Each path is a new rotation, seen through one point. The rows after it are directions, each followed by how far the rotation turns it, in degrees a step (0 if it stays put).
Each turn is a multiple of 5 degrees from 10 to 175, or 0.
Each row of a path follows its step; steps can be skipped.
Rotation 1:
step 1: |  152 | -175 |   12 | -236 |   37 |  167 | -140 | -400 |  111 |  304 |   25 |  -76 | -571 | -114 |   71 | -385 |  268 |   57 | -120 |   76 | -315 |  -68 | -226 | -128 |  -61 | -190 |  114 |  269 |  229 | -160 |  296 |  186 |  461 |  264 |  631 | -136 | -169 |   75 |
step 2: |  231 | -141 | -544 | -139 |  -63 |  170 |   38 |  161 |  220 |  134 |   54 | -289 |  154 |  -64 |  151 |   27 |  136 |  -30 |  170 | -410 | -406 |  298 |  -16 |  196 |   -5 | -279 |   33 | -413 |  140 | -127 |  -65 |  -81 |  591 |  501 |  254 | -220 | -244 | -130 |
step 4: |  167 |  120 | -180 | -181 |  328 |  -35 | -198 | -244 |   98 |  -13 | -220 | -121 |  443 |  302 |   37 | -576 |  340 | -493 |  -92 |  190 | -393 |  113 |  -46 | -399 |  268 |  -65 | -223 | -122 | -153 |   15 |  183 |  161 | -137 |  203 |  329 | -104 | -161 | -228 |
step 9: |   46 | -367 | -254 |  -34 |   12 | -147 | -552 |  319 | -161 |  264 |  245 | -139 |  219 | -126 | -144 | -134 |  523 |  -96 | -201 | -202 |  164 |  119 |  163 |  310 |  277 |   63 |  -34 | -301 |  -29 |   19 |  -61 |   55 |   85 |  287 |  518 | -432 | -279 |   -9 |
step 10: |  236 |  -70 |  -32 | -416 |   58 |   17 | -421 | -235 |  466 | -204 |  178 |  143 | -146 | -170 | -175 | -227 |  558 |   40 |  -47 |  119 | -462 | -208 |  -93 | -256 |  113 |   69 | -240 |  -71 |   39 |   36 |  423 |  -88 |  -39 |  180 |  519 | -117 | -164 | -183 |
step 14: | -111 | -441 | -179 | -255 |  300 |  194 |  388 |  242 |  -37 |   28 |  -18 | -331 |  223 |    8 |  -48 |  284 |  151 | -114 |  291 | -298 |   21 |  156 | -132 |  -23 |  119 |   60 |  -92 | -411 |  228 | -255 |  268 |  351 |  312 |  447 |  100 |  216 | -296 | -323 |
step 15: |  116 | -370 |  -68 |  102 |  142 | -200 | -229 |  -84 | -251 |  413 |  263 |    7 |   33 | -251 | -204 | -140 |  497 | -434 | -116 |   52 |  288 |  287 |   24 | -167 |   61 | -187 | -443 | -110 |   88 |  -12 |  272 |  407 | -173 |  111 |   22 | -120 | -552 | -126 |
step 20: |   27 | -157 |  -58 | -129 |  304 |  122 |  209 | -226 | -213 |   44 |  161 | -354 |  327 |   17 |  128 |   14 |  486 | -465 |   58 | -501 | -442 |  416 |   32 |  290 |  157 | -168 |   62 | -277 |  -94 | -150 |  219 |   85 |  396 |  255 |  187 | -106 |  127 |    5 |
step 23: |  -45 |  -95 | -343 | -157 |  122 |   -4 |  249 |  158 | -116 |  142 |  -40 | -347 |  102 |  107 |   32 | -175 | -286 |  455 |  317 |   28 | -164 |  284 |  154 |  -89 |  -14 | -218 | -193 | -401 |  250 |  -17 |  309 |  581 |   18 |  560 |  382 | -145 |  -71 | -158 |
step 24: |  354 | -169 |  -20 |  166 |   71 |  202 |   -5 |  -41 | -163 |  403 |  233 | -153 | -168 | -232 | -221 | -371 |   46 |  -51 | -229 |   53 |   67 | -154 |  193 | -218 |  270 | -266 | -305 | -480 |  483 |  151 | -153 |  293 |   64 | -147 |  246 | -362 | -489 |  -36 |
|   52 |  124 |  -35 |  137 |  129 |  -23 |  -39 |    5 |   88 |   97 |  116 |   12 |  139 | -144 |   20 |  -96 |  -30 |  125 |  -54 |    8 |  -71 |  -41 |  -36 |   32 |  -77 |  -11 |   57 |    1 |   45 |   48 |   89 |  -99 |   51 |  -57 |  -71 |  127 | -107 | -149 |	130
|  -43 |   43 | -231 | -130 |   12 |   22 | -155 |  224 |   29 |   68 |  -52 |  114 |  -75 |  -88 |   22 |   25 |   68 |  -27 |    1 |  -73 |   25 |  121 |  -37 |    3 |  -78 |  -87 |   14 |   80 |   37 |   33 |   85 |   52 |  -45 |   41 |  -42 |   16 |  -28 |   82 |	55
|  164 |  -48 | -135 |  149 | -104 | -121 |   11 |  -48 |  154 |   35 |   56 |   97 |  -12 |   19 |   39 |   24 |   21 |  -15 |  177 |   68 |   31 |   -5 |  -34 |   88 |  -12 |   54 |   64 |  -78 |  -63 |  -20 |  -12 |   71 | -161 |  105 |  102 |  -14 |  -58 |    4 |	55
|   53 |   -2 |  -15 |   -8 |  -53 |   -6 | -131 |   27 |   23 |   42 |  193 |  -43 |  -87 |  -33 |  -10 |   11 |   56 |  145 |   88 |  104 |   91 |  -46 |   48 |  -83 |   74 |  -78 |  -64 |  106 |   10 |   21 | -122 | -135 |  178 |  126 |   21 | -104 |   38 |   15 |	45
|  109 |  -92 |  -14 |  102 |  -36 |  -19 |  -72 |  -51 |   24 |   22 |  -37 |  -49 |  -25 |   29 |   20 | -122 |  -54 | -181 |   36 | -116 | -101 |   99 |  -24 |  -32 |   54 | -141 |  -56 |   13 |  -73 |  118 |  -61 | -106 |   -9 |  -76 | -193 | -126 |  -69 |    3 |	160
|   89 |   48 |  114 |  -14 |   42 |  -37 |   -3 |  110 |  -63 |  -84 |  -59 |  -79 |   39 | -198 |   91 |  -46 |  106 | -155 |   85 |   73 |  129 |   78 | -146 |   14 |   36 |   92 |  -25 |  -73 |   61 |   16 |   32 | -135 |  -37 |   30 |   36 |  -23 |   97 |  -51 |	65
